Each path below is one point turned by a fixed rotation once a step. After each direction that follows a path, write how fast that rotation turns it, in deg/step (0 if it stays still).
Each turn is a multiple of 5 degrees from 10 to 175, or 0.
Each row of a path follows its step; steps can be skipped.
Path 1:
step 7: [  2  -3   3   8  11 -17 -10   4 -14   4  10  15   9 -12  -6 -22   0   9
  -5 -11  -4   1   8 -13 -17  10  16 -11 -15  -1  20   7   0 -25   5   2
   0  -6  -5  -9 -23  13 -25  -4  26  20  21 -19  -5   2   4  12  -1  -8
   9   9   6  14  10  13  -3 -18  -2  -1   5  21   4 -23   1  17  10  17
 -20   0  -5   9 -19  -5  12   6]
step 8: [-17 -10  16  -2  17   7 -18   7 -16 -11   1   9  -5   5   5   4   4  -5
  18 -25  -4   4  -1  -6   2 -15  24 -31  -7  -9 -10 -10  -7  -1  16  12
  34  23   2  -3  16  -4  -3   6  17  21   8   9 -11 -16   7   3   8  -3
 -13   6   2   4   1   7   8  -3  -2  -4 -14  23   2  19  32  14  -4  -1
   4   0   9   6   1  10  -1   7]
step 17: [  8   9   0  -8   6   1 -11   5  10  -4  -7 -12  14   2  -5  19   1   5
   5  17  -6   8  22   2 -20   7   8   5  -3  -3  22 -12  17  -6  -9  -2
  13  -2   3 -16  -8  16  44   6   9   1  12  -6  26  -2  -2  23   8   2
  19 -17   5  13   6  12  -1  12 -22 -27  -5   6   0   8  11  13 -16  -4
  -1  14   4  14  13 -11   6  10]
step 18: [ 26   2  -9  15  -9   8  -9  -5   4  -6  18  -1   0  17   1   4  -4   2
  22 -10 -11 -25  11  -8 -13   8  11  13  -1  -4  29   1  -6 -26   7  30
  -1  -7  12  -7 -11  -1  -7  18   6  20 -11 -19   4  -3  -4  21   3  -5
 -12  11  18  -5  -6  15  -7   8 -23   6  10   1   1  -5   3  16  -3  -3
   8  -2  12 -15  -8  11 -26   4]
step 19: [-18 -12  20   0  20  -4  -6   4 -28  -7  -2   4  -7  -7 -10   1   1  19
   2 -12  14   9  -3   9 -22  12   1   9   1 -11   5  -9  -7 -37   9   4
  18  18 -11   5  -7  -9   0 -13  -4  14  21 -26 -18   0   1   3   9  12
  -4  13   3   5  -3   9  -1  -4  -5 -15   8  -7  -2 -14  -2  22  19 -16
 -20   1  20 -10  10  -9 -13   4]
step 27: [ -3  -9  -1  -6  14 -12 -33  -2  15   8 -23  16   5  -6  -1 -15 -13  17
  13 -12  -2  -1  21   0  15  -2   5 -26  -4   9  -5   7  -2 -13   0   9
 -12   7  -7 -17  -9   0   7   4  -8  10 -11  10 -12   4 -17 -13  11   3
  15  14  20   0 -10  -3  11  14   5  -4   7 -18  13  25  20   6  11   3
  16   4  -2  17  17   4  -6  29]
step 29: [ 22   7   4  -9   9   8 -11  -3   2  -3  -2  -9   7  22  -5  13  15   4
  -5   5  -2  19  28   3 -16  -5   4   5   0 -10  -4 -33  -7   9  18  20
  11   4  10 -19 -23  -4  11  20 -12   9  -2 -10  10  -4  21 -15 -13  18
  -1  -3  -2   4   1  17  -5  -1 -27  -2   1  -5   7   0  27  15  -4  14
   6 -21   0   0  14  11   4   1]
step 31: [ -7 -15  -4 -10  12  -7 -12   5 -13  -3  14  -5   1  -4  -7  12 -19  -7
  33   1  -6  15   8   4 -15  10 -20 -26 -21  -3  10  -7  -8  -5  -3  24
 -12   0   0   6  15   4   9   5 -10  14  32 -19  -7  19  -5   4   7   6
   4   5   5   5  10  -4  16   7 -13  -5  19 -16  -1  -6   3   6   5 -25
   6  11  15   0  17  15 -18  -7]
step 40: [-12 -21   6 -22  18  -1   2  -9 -16  17 -11   2   2  -2 -24 -10  -2   9
   0   7 -19   0   0 -12   9 -17  17   2  18  10  -4   0  15  -4  -3   5
  -1   9   5 -26  -6  -7   5 -16   0   6  -1  -4   5   1   9 -10  -2  12
 -21   2  19  16  10  19   0  12 -24 -20  10  -6 -10 -15  14   5  16  22
   8   5  14   0  12  13  29   7]
Speeds:
[-7 -5 -4  2  2  1 -1  0 -3  1  5 -5 -3 -1 -3  1  3  4 -5 -1 -1  6 -2  1
 -2  1 -2 -1  3 -1  4  5 -3  4  1 -3  1 -2 -1 -6  2  2  1  0  1 -2  3  1
 -1  3  0  2  0 -1  1 -3 -2  1 -5  5 -1 -2  0 -4 -2 -2 -3 -3 -1  2 -2 -3
 -1  2  1 -1  2  6  3  4]
155
[ 1 -4 -1  3  7  4  0 -1 -3 -1  7  0  2  0  1  1  3  0  1  3  3 -1 -2  1
 -2  0 -4  2 -1  6 -2  6 -1 -3  0  1 -3  5 -1  1  0  1 -1  1 -2  3 -3  0
  6 -1 -3 -2 -2  3  0  5 -5  2  2  1  2  0 -1  0  1 -5  5 -6  0 -3  3 -1
 -1  1  3 -1 -1 -1  1 -6]
115
[ 1 -2  0  0  2 -1 -2 -1  2  4  1  1  0  0 -1  7  0 -5  7 -4  2  1 -5  1
 -5 -4 -1 -1 -1 -5  2  0 -2  3  1  2 -1 -2 -2  4  4  2 -4  1 -3  5 -1 -1
  2 -5  3  0  1 -4 -4 -2 -1 -1 -2  2  2 -6  0  3  2  2  0  0 -3 -3 -6  0
  4 -1 -1 -3 -1  6 -2  0]
140
[ 2 -4 -3 -2 -2 -3  1  6  2 -1 -4  0  2 -1 -2  2  1  1  4 -4 -5  3  1 -4
 -5  0 -1  2  2 -1 -1 -1 -5  4 -4  0 -1  6 -1  3  3 -4  5 -4  4  3  2  0
  1  1  5 -2  0  4  1  0 -3  2  2  3  4  0 -1 -3 -2  3 -3 -1 -1 -1  3 -1
 -1  2 -1 -2  2 -6  3 -2]
155
[-2 -1  2 -2  0 -3  2 -3 -2  2 -1 -3  4 -5 -1 -3  1 -3  1  0 -1  0 -2 -3
  1 -1 -2 -3 -2  1 -3 -5  2 -2  3 -2  1 -2  3 -5  0 -4  6 -2 -1 -1 -1 -2
 -1  0  7 -5  2  0 -7 -3 -5 -1 -1 -2 -1  1  0  3 -1 -8  1 -4 -1 -1 -3 -3
 -1  3 -1 -6 -3  0 -5 -1]
70
[-6  0  3  1  5 -5 -4 -2  0 -5  3 -2  2  4 -1  2 -1 -3 -6  0 -1 -1 -1 -3
 -2 -1  0  0 -2  3  4 -1 -1  2 -1  7  1  1 -2  2 -1  2  5 -1 -1 -2  1  3
  3  2  4 -1 -4 -1 -1  2  2  1 -3 -1  3 -3  5  3  2 -3 -1  7 -2  5  4 -1
  5 -3 -1  0 -1 -3 -2 -2]
175
[ 4  2 -3  0 -1  0 -9 -1  0  6 -2 -2  0  6 -5 -1  5 -1  0  4 -2  2  3  5
 -1  3 -2  0  0  3 -2 -3 -1  3 -2  2  2 -1  2  0  0 -1 -2 -1 -6 -1 -9 -2
  0  3  2  1  3 -1  2  1  1 -1  2 -3  0  0  2 -4  4 -4 -3  1 -1  3 -1 -3
 -1  5 -2  0  4  1  0 -3]
25
[ 1  3 -5  0  5 -5 -2 -1 -1  1 -2  3  2 -2 -2 -6 -3  0 -1  4  2  5 -4  0
  0  3  0 -5  2 -1 -1  2  2 -1 -1  1 -1 -2  0  5  5 -4 -1 -2 -1 -2  2  2
  2 -5  2  0 -1  3 -8  2 -1 -3 -1  1  0 -1 -3 -3 -4  2 -1  0  2  5 -1  1
  1  0  4  8  1  0 -1 -1]
90
Path 2:
step 8: [-12 -12 -12 -26 -14 -16  14   0 -11   1 -12  -4  19  13 -27   5 -15   0
 -12   0   0   9  -6   0 -16  15  16   3   9   6  -9   5   2  -5  14   7
  -5  19  12 -11  16 -10   1  -8  -1 -35   1 -22  -6  -1 -14   0   2 -10
 -20   6 -13  14   5  13  14   3   4 -10 -12 -22 -22  11   1  19 -12  -2
  -2   8  14  27   1 -11 -24  -6]
step 9: [ -5 -13 -10  -7 -14  27   3   0 -11 -26 -13 -14  -7  25  -4  -7 -18   0
 -18   5  -5  -2   4  -1   4   1   5   2  -5  -9  11  -8  27  -2  11  -4
 -12  14  -6   9  33 -22  12 -22  -8 -27  15 -26  -4   0   6  13   1   6
 -14  12 -26  10   2  -1   4   3  15   9  27   2 -10  -1  -6   6  -3 -11
   0  -6 -10  14  12  -8 -14   1]
step 12: [ -2  10  32 -21  10  -9   3  -1  -6 -25  -1 -21   8  -6  -1 -22  -7   4
 -22  19   2 -14   7   9  -3  -2  -5  -9   3 -20  -1   9  13   1   9  -7
 -10  -8  -6 -17  18 -16   7  -7  -2   3   8 -24 -14   2  21  -1   8  -3
   1 -29  -6   8  -9  -3  20  13  19  30  13  -8 -17  -1  -3   9 -10 -22
   3  -6  -3  14   5  -4  -6 -21]
step 13: [ -8   3   9 -31  -9   1  21 -15  -1   4 -19   2   9 -26  -4 -26  -6   4
 -14  -4   5  -9  -2  23   8   5  -6 -12 -25  -4  -8   0   2   5  -4   4
  -7 -10   8  -1  16 -24  20  -8  -1  14  19  -4   2   6  16   2   6 -20
   7  -2  12  15  15   5  17  -1  16  -3   7  -3 -22   2   8   1   2  17
   4  12  22  29   0  -5 -28 -13]
step 14: [-14  -3  -7 -15   5  -6   5 -23  -3 -18 -13  14  -1   3 -21 -13 -13  12
 -15  -8   5  -3   6   3   6   6   4 -27 -23  -9   5  19  10  -2  -5 -11
 -15   0  21   6  19   4   6  -6   3   5  27 -30  -7   6   6   5  10 -23
  -1 -15  -6 -12 -17  -9  -4  14  15  -6   4 -34   1   1   1   9  -3  10
   9  -7   4   0  10 -34  -8  -7]
step 20: [-20 -21   3 -16  -2  -7 -12  -3  -4 -19  -5 -23  10   0 -11 -26   4  -6
 -36  11   0  -6 -19  10   2  -7 -16 -14 -13  -4 -30  -4  10 -19   7   0
 -10  18   9   0   6  -4  -5  -5   6  -1   3 -30 -10 -11   6   3   5   0
 -10  13 -14   0  -1  14  22   6  30  16 -15  -4 -20  -3  -5  19  -6   9
  -3 -12  -6 -12  -2   6  -2  -6]
step 21: [-14  -3  26 -25  -7   1   7 -10  -2   4 -22 -16  -9   6  13  -3  15  -2
 -20  20   6  -5  -4 -11  15   7   0  -9 -15 -20 -16  -1  23  -3   0  -9
 -13  19  -4   5   9 -30  13 -22   2   6   2 -18   1 -21  -9  -8  17   8
  13  -1   4  29   9  -2  12  10   8   6  -1 -28 -18   1   4  -4  -5   7
   3  -1   6   7 -13 -15 -20   5]
step 29: [-25  15   0 -24  -4  -4   2   3  -9  -9  -8 -24   2   1  10 -22  -7 -17
 -13  15 -12  -3   3 -10  -2   9  -4  -4 -22 -21  -7   3   8  -6   8 -24
  -5   6  -1  -1  17   2  -3  -1 -17  -3  19 -15 -10   7  16 -11  15  18
  18  -8  -8  13  -2  14   8  14  -2  18 -14  -4  -7   6   1  30   2  26
  11   2  17  21  12  -5 -19 -16]
step 30: [  1   0  22  -8 -18  15  16   1   4  13 -18  -6  10 -20 -21 -16  -7 -18
 -24 -19  -7  -8   2  -5   9   0  -7   3 -25 -20  11  -1  17   8  -4 -16
   2  10   4   9  11  -6  14  10 -24   2  14 -31  -8  10   3  -5  20  -4
 -18   5   9  12 -12 -11  -1  14   3   3  -9 -17 -11   9 -20  -8  -7   8
  -2   4  10  11  -1 -14 -27  -4]
Speeds:
[ 3 -3 -4  0 -2  4  0 -4  0  2  1 -4 -2 -1 -4 -3 -2 -1 -3  1  1  1  3  2
  0 -1 -3  3 -5 -1 -1 -3  4  1 -2  1  5 -4 -2  3  1 -5  1  2 -4 -1  2  2
  5 -2  1 -4  1 -2 -2  5  1  0  3  0  0 -1  2 -4  2  5  4  3  0 -6 -2  0
  0  3 -3  2 -7  2  0  5]
170
[-6  2  0  8  1 -2  1  3 -3  5  0  0 -2 -5  1 -2 -3  2  3  0  0 -3 -1 -1
  2 -6  0 -1 -5 -5  1 -2 -3 -2 -3 -1  1  4  3  0 -3  5 -3  3 -1  0  0 -6
  6 -2 -1 -3  3  0  0 -3  2 -3  2  4 -1  5  4  2  1  1  1  0 -1 -3  1  3
 -1  3  0  4  4 -1  1  3]
25
[ 3  5 -1 -2  2 -5 -1  0 -4  1 -1 -1 -4  1  2  1  2 -2  1  3  0 -4 -1 -4
 -5 -6  1 -2 -3  0  3 -1  3 -4 -1 -1 -1 -3 -1  1  3 -5  2 -3 -2 -1  3  0
  2  3  2 -3 -3  2  2  0 -2  3  4  0  3  5 -3  3  1  1 -3 -1  3 -2  4  2
  1 -1  1 -5  0  9  4 -1]
130
[ 0 -1 -2  0 -3  4  3  9  3 -1  0 -2  3  2  3  3  0 -3  0  4 -2 -1  1 -3
 -3  3 -2  3 -1  2  0 -1  4  0  0 -1  1  3  1  1  2 -2  4  4  0 -4 -4  1
  1  2 -4  2  1  3  0  4 -4 -5 -3  4  3  5  3  2 -2 -1  0  8 -6  0  0  4
 -3  0  4 -3  1  0 -2 -1]
35
[-5 -2 -4  3  5 -5 -1 -1 -1 -5  0  0 -3  5 -2 -2 -1 -1  0  1 -2  2  1 -3
  2  2  2  0  1  0 -5  2 -1 -4 -4  0  2 -4  2  2  4  0 -2  7 -2 -5  2 -1
 -4 -1  3 -3 -5 -1  2  0 -3 -2 -5  5  1 -3  2 -1 -1 -3 -3 -2  2  1  3 -1
 -2  6 -3 -4 -1  0 -1 -1]
125
[-3 -4  0  4  2  0  0 -1 -2  1  2 -3  2  4  4  4 -7  5  4 -1 -1 -3 -2 -2
  3  4  3 -1 -2  5  3  3 -1  4 -2  2 -2 -5  1  2 -1  0  1 -3 -3  3  7  2
  0 -1  2  7 -2 -3 -2  1 -5  0  2 -4  0  3  6 -3  0  1 -3  3  0 -2  3  2
  0 -2  1  2  1  1 -1  1]
80
Path 3:
step 5: [ 26 -15 -41  -3   1  -4 -23  16   9  -9 -26   3   1  -7  -3  -3   3   1
   2 -13   1  -4  -3  -1  11  17   7   9  15   4  -2  -4   0  -2 -11   1
 -11  -1  28  10   1  21  -5  -6   5   9  -6  12 -20   4  13  11  15  17
  15  14   1   2  -8  13  -1   3 -20  -1   5  -8 -25   0   2   0   4  -5
 -23  13  11 -12 -18  -8   0 -18]
step 6: [  3  -3  -6   1  -3  11  -2   5 -13   2  14  17  15  -8  12 -10  25   5
  13 -11 -14  13  -2 -12  -4   4 -13  -1  -1 -13 -13   0  -2   0  12  -6
  -3  14  -2 -18   2   7  -7 -18  -9  11 -12   5  -6   1   5 -12  -2 -25
  18  12   8   5  11  18 -18 -14 -34   5  -3  13   4  -9   0  17 -17  -1
  11 -11   0  -6   8 -10 -24  41]
step 16: [ 13 -14  -8  -2  -8  10   4 -21 -27   4 -13  -6   8  12   4 -18   8  15
  15 -19  10 -11  -1 -12  10  15  -8   7  -3 -17   7  -3   1  -8  12  11
  -1  12  10  -8   7  -2   6  10  27  25 -13   3  20  -5  15   3  -5  13
  12  -3   9  16 -19  20  -1  18  -7  -6  -6   5  -6  18   8 -31 -15  -1
  -3  -7   3  17 -10  -6 -15  15]
step 17: [  6   5  -9  -6  -3  -9 -13  22  13 -12  -8  23   9 -15  12   9   5   6
   3 -17  12  15 -18  11   0  15  24   7   8  -5 -10   0 -15  -1  -3  11
   0  18  -6  -9  -7  21 -26 -23  -4  -1  10   0 -11   0  23  13   3  -8
   3  10   4  16 -11  17   2 -10  -3  -6   0   4 -33  -6  20  -7   7   8
 -17  10  -6  -1  -7  25   8  12]
step 19: [  1 -11   5  -5  18   8 -12   6 -16 -11  -8  -2   0   3  -1  20  20   9
  19 -19  -4   1 -12  -7 -21   6   5  -9 -19   6  -5 -10  -6  24  -7  19
   7   6   6  15  18   4  -5 -22  23   9  -6   8  -4  -6  -8 -13   7  -6
   5  13   7  31  -9  16  16  10 -11 -22   6  15  -3  22  16   5   8 -22
  -8   7   3  -9   9  -9  -7  13]
step 21: [ 27 -14  -8 -20   1   7  -5  -1  -4  -9 -30  13 -18   6  -5  26   5   8
  -2   0   6  -6   3  -6   5  12  19   4   6   6   2   2 -30   0  24   2
  -9  10  -1 -14 -10  -8   1 -16  23  21  13  21   2   7  -4   2  25  10
 -17  -1   7   1   1 -21   6   3  -6   6 -18   3  -3   7  -2   2  10  -2
   3   8  24   8  -1 -18 -19  11]
step 24: [  6 -26 -24   3 -19  -2   1   3   4  20 -25 -21 -22   2   3 -12  28  -3
  11  -4  -9  10  -1 -15   8  11   9  -6   8   6   3   7 -18   6  -2  21
   6 -17   9   0   8   4   4   8  11  -5 -12  12  16  -5  23  -5   9   2
   6   1   6   4  -8  -4 -17  -7 -21  15  12   4 -13  24  12   5  -7   6
   3  -1  15 -11   8 -12 -29  12]
step 28: [ 12   1  -8   5   9 -15 -10   3   8  21  14   6  10  -3   3 -23  20  11
  -9 -27  14  -2  -9 -16  -2  24  -8 -10 -25  -7  -9  -7  -8  16   3  -5
 -26  13 -16   3  -2  20  14  -2  16   0 -17   7   3   1   2  -6 -14  -1
   8   5   2   5   3  16  -7   0  -6 -16  -4   6  -7   2   7 -23  -7 -17
  -2 -10   9  23 -12 -10  -3  30]
step 35: [ 10  -5  -1 -13 -23   4  -9   2  -7 -14 -20 -13  17  -5  -3  -9  -7  15
  22   3  11   9  -1  20  -2  20  -9   8   9  -5  -9   8  -6  14  -9  16
  -5  31  30 -12  14   1  -4 -13  -7  24   2  -5   8   2 -15   1   8   1
  -3  29   1   6 -26  19  -5   0   0  -4  16  -7  -9   4   0  -7  11  10
  11  -1  12   2   5 -16 -21   0]
Speeds:
[ 6 -2 -2 -1  0 -1  1 -3  2 -1 -1  3  2 -2 -3 -1  0 -2  1  2  0 -1 -4 -1
  4 -4  6  2  1 -1  4  1  0  2  2  4 -5 -5  1 -2  0 -1  2  2 -4 -4  1  1
 -1  2  1 -1  1  4  2  3  1  1 -2 -5 -5 -4 -1 -2 -1 -3  1 -1  0  3  1 -1
 -3  6  0  4  6 10  0  0]
115
[-1  0 -2 -3  6 -5  1 -2  0 -1 -4 -4  2  0  0  4 -5 -4 -2 -3  4 -5  3 -3
 -1  0  4 -3 -3  2  0 -2  2 -1  0  0 -3  1  3  1  1  3 -1 -6 -5 -1 -2  1
 -1 -4  3 -2  5 -1 -3 -6  1 -2  2 -1  2  3 -6  0  3 -1 -4 -1  3 -1  7 -1
  4 -1 -1  0  0  3  1  1]
175
[-3 -3  5 -3  6 -3 -2 -2  0 -4 -8 -2 -2 -4  4 -3  2 -1  0  1  2  2  4  0
  2  0 -3  3  1  0 -1 -2  3  1  6  1  3  3 -4 -4 -3  0  4 -1 -1 -4  2  1
  3  4  3 -3 -1  1  5  1  2  2  1  2  2 -2 -1  4 -2  1  1  1 -2 -6 -3 -3
  4  3  0 -2  2  2  0 -2]
80
[-1  3 -1  1  0  1  1 -2  7 -1 -4  2  0 -1 -1  1  1  0  0 -1  8 -2  0  1
  4 -2 -4 -4  3 -1  0  1  2  1  1 -3  2  4  5 -1  0  0  2 -1 -2 -1  3 -5
 -3 -2  1  7 -6 -1  1  5 -5  1  0  2  2  3 -1  5  3 -1 -4  0  1  4  3  2
 -5 -1  5  0  6  0  2 -1]
120
[ 0 -2 -3 -3 -5 -3 -5 -1  1 -3  1 -4 -5 -1  0 -1 -2 -3  2 -1 -1  1  0  3
  2 -4 -7  0  3  0  0 -1 -2 -2  2  1  2 -1  3  5  1  2  1  4 -5  5  2 -1
  1 -2  0 -2  4 -2 -3  0 -3  3  2 -3 -8 -1  3  4 -3  0  1  5 -1 -1  4  0
  5 -2  6 -1 -3  3  1  0]
35
